Rotation paths and how fast each direction turns (deg/step):
Each turn is a multiple of 5 degrees from 10 to 175, or 0.
Each row of a path follows its step; steps can be skipped.
Path 1:
step 0: [ -4   4 -12   5  11   3  22 -12  -2 -15 -11  12   2  -6  -7 -11 -12  16
   5   0   7 -12 -20  -8  27   6   2   4  -3   5  11   3  10  -8   1 -12
  13 -12  13  -2  10  -7   2  -4  25 -20  12 -24  -7   6  14   5 -17   4
   0  -3  20   6  -4  -3   6  -8 -12   5  -4  14  18   2   3  13  -2  30
 -15   1  -1]
step 6: [ -5  -2   0  -4 -14  15  12 -13 -10 -11 -12  13  -2   7  13 -17   4  -4
   1  16   7 -18 -26   2   6  27  -9  19  14  -5  13  -2  14 -13 -11   0
  14 -10   7  -7  10   2   7  -5   5   8  13  -5   5  15  10 -17  -4   5
  10   8   4 -19  -2   8  15  -4  -6   6   0 -12  12  15 -11  25   0  28
 -10  -7  13]
step 17: [-17 -13  -7   5   4  10  19 -31   8  -3   9  21   1  -7  -5 -12  -1  15
   0  -3  -9 -11  -8  11  26  -7 -24  -2  13   0   3   5 -16  -2  -2  -7
  14   5  -1  11   0   2   6  -7  -2  -3   3  -2   5   0  10 -14  -7   5
  -1  16  24  -5   9  -1  -5  11 -12   0 -13  27   1   2 -20  26 -17   4
  -7  -3  10]
step 18: [-11   7  -9   0   3   5  -7 -37  15  -8   6  -9  -7  -3 -13  -2   1  -1
   1 -16   2   8 -17  16   9  26   3  -2   7 -16  -4 -20   9  -4  12 -24
   3  -4   1   6  -8 -11  -2  18  -4  -5   0  13   8  11  19  -2   9  12
  -2   8  -9  10  14  15  23   4 -13  15 -10  22   8  10   4   0  -5  -1
  -8 -10   7]
step 19: [ -7  27 -23   0  12 -12  13 -11 -10  -9  -2   1  -3  -9  10  21 -18 -12
 -17  -9 -16 -14 -23  -7  12   7   4   2  -3 -27 -14  -1  17   6  12   5
  16 -18  -4   2   3 -12   0   4   1  -6  16 -12  -5  -2   6   1  -9  -3
   2 -12   6 -12   8   4   4  -7  -2  11 -17   2   7  12   3   5 -18  24
   2 -12   7]
step 22: [  5  15 -10 -14   6  20  -2  -3  12 -20 -11 -14   8   8   9  -8   8   9
  -1  -3   0 -17 -10   3   6   5  -8  12  14   1  -9   8 -13 -12 -10 -14
  -1 -17  -3 -14  15   7  -6 -32  -9   2  -2  12 -12  14   5   0  -9  -5
   9   9   1 -10   5  16   0  -5  -9  12  -7 -15  17  19  -4  23  -1  30
  -7  -6  12]
step 27: [-11  -2  -4   9   6  18   3 -22  18 -17   1  12 -11  -3 -20  -5   8   3
   7 -25  -4 -12  -8 -15   0  13  -6 -13  -4 -12 -13   1 -16  -4  -4 -17
  -4   0  -1  -1 -13 -21  -5  -3  16   3  14   3  -6 -21  16  -8  -5  -8
 -18  32   3   6   2  18  -8   1  -2  -6   4   1   6  13 -13  16  13  12
   8  13  -6]
step 30: [-33   4   0   4   3   0   3 -12  19   2   1  10   9  -3 -22  -2  -9   7
  -6   1 -18 -11   3 -13  16   8  -3 -11 -18 -13   8   2  -9  -5  -1 -14
  12  -9  -9   4   8   0   1  -2   0 -19  17 -30  13  -2  19   5   5 -31
  12  -6  -6  -6  -2  -8  19 -12 -23   2  -8   6   8  -9   8   5  -2  14
  12  -8   4]
step 31: [-10 -14   4 -21  -1  19   3  -9   7  -8   1   8   4  -1  -6  -2   0  -2
   1  15  -5 -10  -9  10 -17  28 -10   6  10 -10  15  -7 -17   0  -2  -6
  -3 -23  15   8   3  -4  13  -8   5  -3  18  -3  22  13  21   3 -10  -8
  19 -17  10   3  25  17   2 -10   9  12 -13   2  11  15   8  -4  -8  19
  -2   4  -8]
step 33: [ -4   8  -3   3   6  16  18  -6   6 -18   9   7   1   0 -17 -17   7  13
  -2  -6  -4 -14   1   4  18  18 -25  -1   8   0 -10  11 -14  10  -1  -1
  -4   7 -12   3  24 -23   2   1   2   4  18 -13 -16  -8  12  -1   3  -4
 -12  11  15   9  -4  11 -11   5  -9   7   6   8  -1  19  -9  16 -27   4
  -4  -2  28]
Speeds:
[ 0  0  1  1 -2  2  2  2 -3 -3  1 -2  5  2  2  4 -4  3  7 -2  4  1  3 -4
 -3 -1  0 -2  2 -1 -2 -1  7  0 -2 -2 -3 -1 -1 -1  3 -4  2  5  0 -2  1  1
 -4 -2  1  5 -1  3 -2  2  3  1 -5  3  0  0  2 -8  4 -3  1  4 -1  4 -2  4
  3  3  0] : 55
[-4  0 -2 -2 -7  5 -1  6 -3  1  2  1  0  2 -1 -1  6  4  0 -3  4 -3  0  8
  3  0  3  0  0 -1  1  1  5  3  4  2  2  0 -3 -1  1  3 -2  3 -1  4 -3 -1
  3  3  3 -2 -4 -3  1  2  2 -2  3  2  1  4 -1 -3  2  1 -3 -3 -8  0 -2 -2
  1  0 -1] : 95
[ 2  2 -2 -2  1 -3  5  2 -2  1  0 -5  1 -2 -3  0  2  1  0 -2  2  2 -4 -3
 -2  0 -3 -7 -1  0  0 -3 -3  4 -3  0 -2 -3  1  3  0  3  2 -1 -5  0 -4  0
 -3  2  4 -3  1  0  6  3  0 -4  4 -9  0  2  7 -1  0  0 -4  2 -1  0 -2  4
 -2  2 -2] : 120
[-3  3  3 -4 -4  1  0  1 -3  3 -2  4  1 -4  1  1  2 -3  0  1 -4  0  1 -3
  1  7  1 -3 -2 -3 -1  8  5 -2  3 -2 -5 -1  3  1 -2 -2  4  1 -1 -1 -1 -3
 -3 -3  0 -1  0  2 -4 -4 -1  3  7  0 -5 -4  5  2  3  0  0  1 -2 -4 -1  0
 -2 -2 -1] : 60
[-2 -3  1  1  0 -3 -1  5  5  1  4  1  2  2  0 -4 -1  4  3  0  2  1 -6 -4
 -2 -2  2  4  0 -1  0  1  0 -5  0  0  4 -4 -1  1 -1 -3  2 -4  1  1  3 -9
  2  4 -6 -1 -1  1 -2 -2 -1  1  7 -1  3  3  3 -1  2 -1  2 -1  0 -2 -1  1
  1  7 -3] : 70
[ 1 -2  1  4 -4  0 -7 -3  5 -1  1  4 -2 -3  2  1 -1 -1  2 -3 -5 -6 -3  2
 -3 -2  2 -1  1 -3 -9 -1  5  1 -1  0 -2 -1  2  2  0  3 -6 -1  1  1  1  1
 -4  0  2 -5  0 -1  4 -2  0 -1 -1 -6  1  0  0  0  5 -7 -2 -1  2 -1  0  0
  2  2  3] : 45
